Rows are one point carried round by a steady rotation, each followed by how many ticks it has turned.
The counts run from 0 to 254.
112  107  111  92  97  89  100  93  112  121  100  105  89  104  100  123  125  113  79  88  86  91  104  87  89  96  101  99  88  101  87  90  105  119  107  100  94  100  84  107  104  109  88  126  72  75  131  118  98  108  114  132  86  103  98  118  107  134  74  114  128  116  96  102 | 236
109  119  112  109  100  106  114  95  76  92  87  104  100  101  97  95  115  112  82  74  102  111  117  74  80  88  118  96  74  106  88  72  112  123  118  97  101  117  84  104  94  91  103  114  93  85  129  143  112  115  125  105  96  108  84  102  112  126  94  97  111  113  88  88 | 116
119  114  132  90  85  97  76  105  100  97  107  93  101  112  97  117  106  112  85  96  111  81  103  91  90  108  107  104  79  91  105  90  110  94  98  105  86  85  89  97  108  87  87  114  71  74  124  122  100  122  99  121  90  100  81  103  108  147  88  110  114  106  94  104 | 65
97  120  123  111  92  82  83  83  95  110  90  93  79  102  82  99  105  99  90  97  91  85  98  76  90  94  111  100  83  106  105  98  112  108  105  99  94  98  77  101  90  71  97  105  70  79  133  134  89  114  114  105  85  93  105  90  105  134  95  131  111  109  95  94 | 227
92  115  137  107  94  85  99  73  104  116  90  84  78  96  87  113  107  104  90  95  88  88  111  81  102  103  102  110  84  109  109  110  111  99  99  111  78  86  76  89  80  85  101  103  76  87  134  119  99  113  110  123  74  102  103  101  101  129  94  113  107  103  95  102 | 52
118  120  141  95  91  97  84  104  104  95  94  90  104  113  94  124  100  112  83  94  105  77  102  93  91  114  110  107  79  98  96  85  109  106  95  101  78  83  83  96  114  89  82  110  72  70  124  117  106  118  104  124  91  94  90  99  101  145  86  98  108  109  91  100 | 64
92  128  127  109  93  118  89  94  102  101  124  89  90  96  86  104  107  119  85  95  102  107  115  94  87  101  126  107  59  93  100  106  117  104  119  97  96  101  77  90  105  90  100  97  91  107  133  137  98  121  113  98  72  123  85  91  113  124  86  97  97  101  107  89 | 172
111  113  127  125  98  86  91  79  113  121  89  95  79  96  84  105  116  105  80  92  91  102  101  79  102  104  90  103  93  112  104  95  102  109  102  114  84  88  72  90  101  76  101  109  73  80  118  123  105  105  130  123  77  93  104  102  91  132  104  117  116  110  95  103 | 137
102  131  119  101  82  84  100  83  86  100  105  82  86  97  85  96  104  101  76  91  110  113  114  102  77  80  115  107  80  94  108  102  105  94  118  115  89  94  82  102  99  91  96  93  60  79  120  130  98  106  118  96  84  109  91  90  117  130  87  99  112  98  100  101 | 39
104  119  127  106  102  78  98  86  85  104  101  81  79  102  75  103  107  109  80  90  93  95  105  78  98  113  109  98  55  101  104  89  114  107  119  89  100  103  78  91  94  95  91  101  88  86  125  128  92  130  100  104  80  102  103  87  101  136  86  108  113  107  95  84 | 143
105  103  132  114  108  115  114  94  97  108  66  110  109  111  91  123  118  121  70  81  92  92  97  80  106  85  106  104  82  99  98  96  109  98  108  113  85  87  83  92  100  96  105  121  87  81  118  121  111  106  116  125  91  87  91  93  107  143  112  102  124  102  102  94 | 106
100  124  118  112  100  122  92  97  115  118  107  106  89  95  95  109  113  130  85  82  83  99  113  87  95  92  120  97  69  100  85  97  115  126  118  93  106  111  73  108  109  96  102  101  91  107  132  132  101  106  122  103  83  106  87  97  108  123  84  93  102  105  100  85 | 88
116  106  126  113  102  123  81  98  111  103  97  88  101  99  102  113  107  115  88  99  113  103  100  86  92  108  110  112  84  115  93  80  110  109  110  105  80  91  79  97  112  66  89  112  84  86  120  131  119  113  129  121  81  117  94  96  105  132  98  105  111  120  90  98 | 253
106  118  126  92  97  94  97  91  92  86  114  86  103  109  86  126  100  118  76  99  106  86  110  95  86  105  118  108  88  88  107  98  123  112  109  111  82  86  88  90  97  89  84  103  75  74  137  137  104  120  91  119  96  121  92  96  108  127  81  98  97  102  96  91 | 68
116  120  119  107  101  107  109  99  83  95  101  98  98  88  96  93  116  112  67  79  105  129  110  76  91  98  112  98  68  97  94  85  103  107  129  104  100  117  90  98  96  93  111  113  102  99  118  133  115  110  132  113  83  113  77  105  108  128  95  97  122  114  95  99 | 29
90  110  119  114  107  110  115  90  98  121  82  108  94  104  88  123  117  125  72  74  82  91  112  83  106  84  108  96  75  98  99  104  116  107  120  116  99  107  83  92  83  114  112  108  101  94  131  124  103  118  98  119  80  103  84  96  115  128  93  96  105  102  108  87 | 189
106  117  128  104  107  73  84  73  99  105  104  86  76  94  85  107  107  102  77  99  92  106  100  70  96  113  109  94  85  101  111  98  110  105  116  107  93  104  81  93  92  82  95  98  82  93  131  139  94  126  121  111  75  105  97  97  100  127  91  124  112  116  92  97 | 141
113  113  119  117  83  91  91  84  112  128  89  99  80  93  85  105  118  106  83  80  93  95  112  92  97  91  91  105  83  106  98  98  99  93  94  112  85  88  74  98  91  87  106  102  72  78  116  110  105  106  118  135  71  96  93  104  104  138  98  113  128  106  99  110 | 49
97  118  111  107  92  92  113  81  94  95  110  109  86  95  74  90  119  118  74  91  102  117  110  84  90  85  115  102  92  84  117  109  113  111  120  122  92  99  84  91  83  77  109  100  78  85  128  144  105  102  114  116  87  119  94  109  107  114  102  111  111  105  108  98 | 215
120  110  112  102  94  103  95  97  86  90  123  97  99  107  80  113  107  119  74  86  111  92  118  97  82  98  115  103  83  84  108  83  116  99  113  111  96  95  87  94  90  96  92  96  90  77  130  141  100  127  88  125  96  118  88  97  111  126  83  99  108  107  106  92 | 70
111  121  102  102  85  94  107  88  104  133  104  108  76  89  87  100  124  113  75  71  91  103  113  98  90  78  93  102  72  99  96  99  104  113  117  113  92  101  79  106  88  108  107  109  81  84  115  112  105  104  110  122  73  116  90  114  114  128  79  103  127  110  106  102 | 45
84  120  120  123  96  122  94  87  94  105  107  96  89  98  83  96  110  120  92  82  94  93  121  92  89  92  128  105  63  104  95  98  121  110  107  90  102  98  72  101  94  82  106  93  95  107  134  140  94  116  109  111  82  111  95  83  110  119  97  99  99  100  105  85 | 85
104  123  128  118  93  106  101  84  108  112  78  104  78  101  85  98  121  114  84  76  94  99  88  82  100  89  97  109  65  108  97  97  105  118  110  99  87  95  72  105  99  73  98  105  78  82  106  118  105  96  122  116  89  88  102  91  103  134  98  109  122  113  106  99 | 222
117  113  125  90  95  92  98  83  85  95  108  77  105  105  87  120  107  105  78  97  102  90  112  100  81  97  114  106  88  95  104  99  109  83  100  113  86  86  80  96  83  104  87  95  75  78  134  132  97  115  100  129  86  118  89  93  108  131  73  97  121  98  104  100 | 155
105  105  114  99  111  94  106  88  89  108  106  94  104  102  92  118  113  112  69  84  82  106  123  89  85  82  126  85  89  90  89  98  104  96  116  106  112  104  80  100  104  128  100  112  87  96  136  133  90  119  113  108  87  107  88  98  110  126  85  97  120  94  99  91 | 13
100  123  100  111  87  81  115  78  87  114  108  93  82  91  75  97  110  108  74  77  93  112  122  98  80  83  109  102  85  104  100  86  115  124  117  112  90  103  76  100  91  101  99  94  69  77  128  130  107  115  113  111  86  119  101  97  112  122  81  93  109  105  97  91 | 42
99  110  129  119  93  80  89  79  93  114  96  91  80  98  78  106  113  99  88  93  89  86  113  80  100  107  107  106  81  110  108  101  108  95  93  109  88  90  77  83  80  83  109  100  83  81  129  123  94  124  112  124  73  104  101  102  97  129  102  114  108  102  97  97 | 53
101  120  133  113  91  128  78  86  102  100  99  90  97  95  94  111  105  115  89  92  106  90  110  99  88  89  121  114  77  100  105  111  114  84  96  106  86  85  69  103  85  69  105  89  87  95  125  138  96  102  117  127  82  113  88  85  108  126  99  102  109  98  109  96 | 81
113  112  112  85  93  93  104  98  103  120  103  101  90  109  94  116  123  114  79  84  84  86  104  89  90  96  105  97  69  96  84  94  104  109  109  96  99  100  86  114  98  115  87  122  73  78  129  116  92  110  104  119  86  105  93  112  108  138  73  112  134  112  103  100 | 235
108  124  126  90  84  105  107  93  109  97  94  108  103  104  100  108  115  116  73  94  102  106  108  92  90  83  116  112  88  82  98  107  107  112  110  120  81  87  88  101  115  90  96  112  64  78  119  122  110  84  126  115  97  100  83  117  114  132  95  92  117  101  100  111 | 209
113  116  117  110  86  97  102  86  95  91  98  100  98  103  78  95  111  111  75  90  107  107  117  95  84  81  119  105  101  85  107  97  105  106  104  127  83  77  82  96  102  78  100  99  66  74  120  141  108  101  121  117  99  99  99  103  101  125  110  100  115  95  102  106 | 212
109  125  125  104  95  114  118  96  89  97  82  96  96  100  99  97  116  116  77  83  107  115  99  79  96  98  108  112  59  108  90  84  110  126  119  99  84  106  83  96  108  87  100  119  84  85  116  122  120  102  131  100  87  112  89  104  114  132  96  93  110  117  93  95 | 31
99  103  113  119  103  98  97  90  94  116  102  106  93  105  74  116  114  116  71  78  92  90  121  91  97  79  113  89  89  87  109  96  113  85  110  126  105  94  80  90  83  106  112  98  85  91  132  136  96  131  97  117  80  103  88  80  114  130  99  105  111  93  109  89 | 186
101  116  128  120  98  134  84  88  106  101  94  91  98  98  93  113  107  118  88  89  103  84  110  96  87  90  110  115  85  107  103  100  110  95  93  111  87  81  71  99  91  71  100  89  80  88  121  136  102  103  122  131  89  106  93  82  104  127  99  95  107  100  104  100 | 80
115  117  128  111  90  87  85  77  115  122  96  92  79  88  90  112  113  103  83  83  92  94  112  90  96  93  92  106  93  104  103  100  94  96  99  120  89  87  75  96  89  94  103  99  72  87  119  117  98  105  125  135  69  97  90  104  100  130  94  107  122  103  99  112 | 50
83  117  126  120  104  118  91  73  101  100  104  90  88  95  85  104  105  117  92  86  93  96  118  88  87  96  129  106  81  105  98  102  120  114  108  100  97  100  68  99  93  78  100  89  91  102  135  146  97  112  117  114  81  118  95  85  105  117  94  93  91  100  101  87 | 84
101  112  123  108  100  104  78  98  103  115  85  98  95  105  97  119  105  109  87  93  94  87  104  89  86  74  117  99  85  98  94  102  108  86  108  97  99  91  79  110  111  88  102  118  67  89  134  128  84  115  122  99  82  91  92  82  120  144  96  121  119  100  94  92 | 7
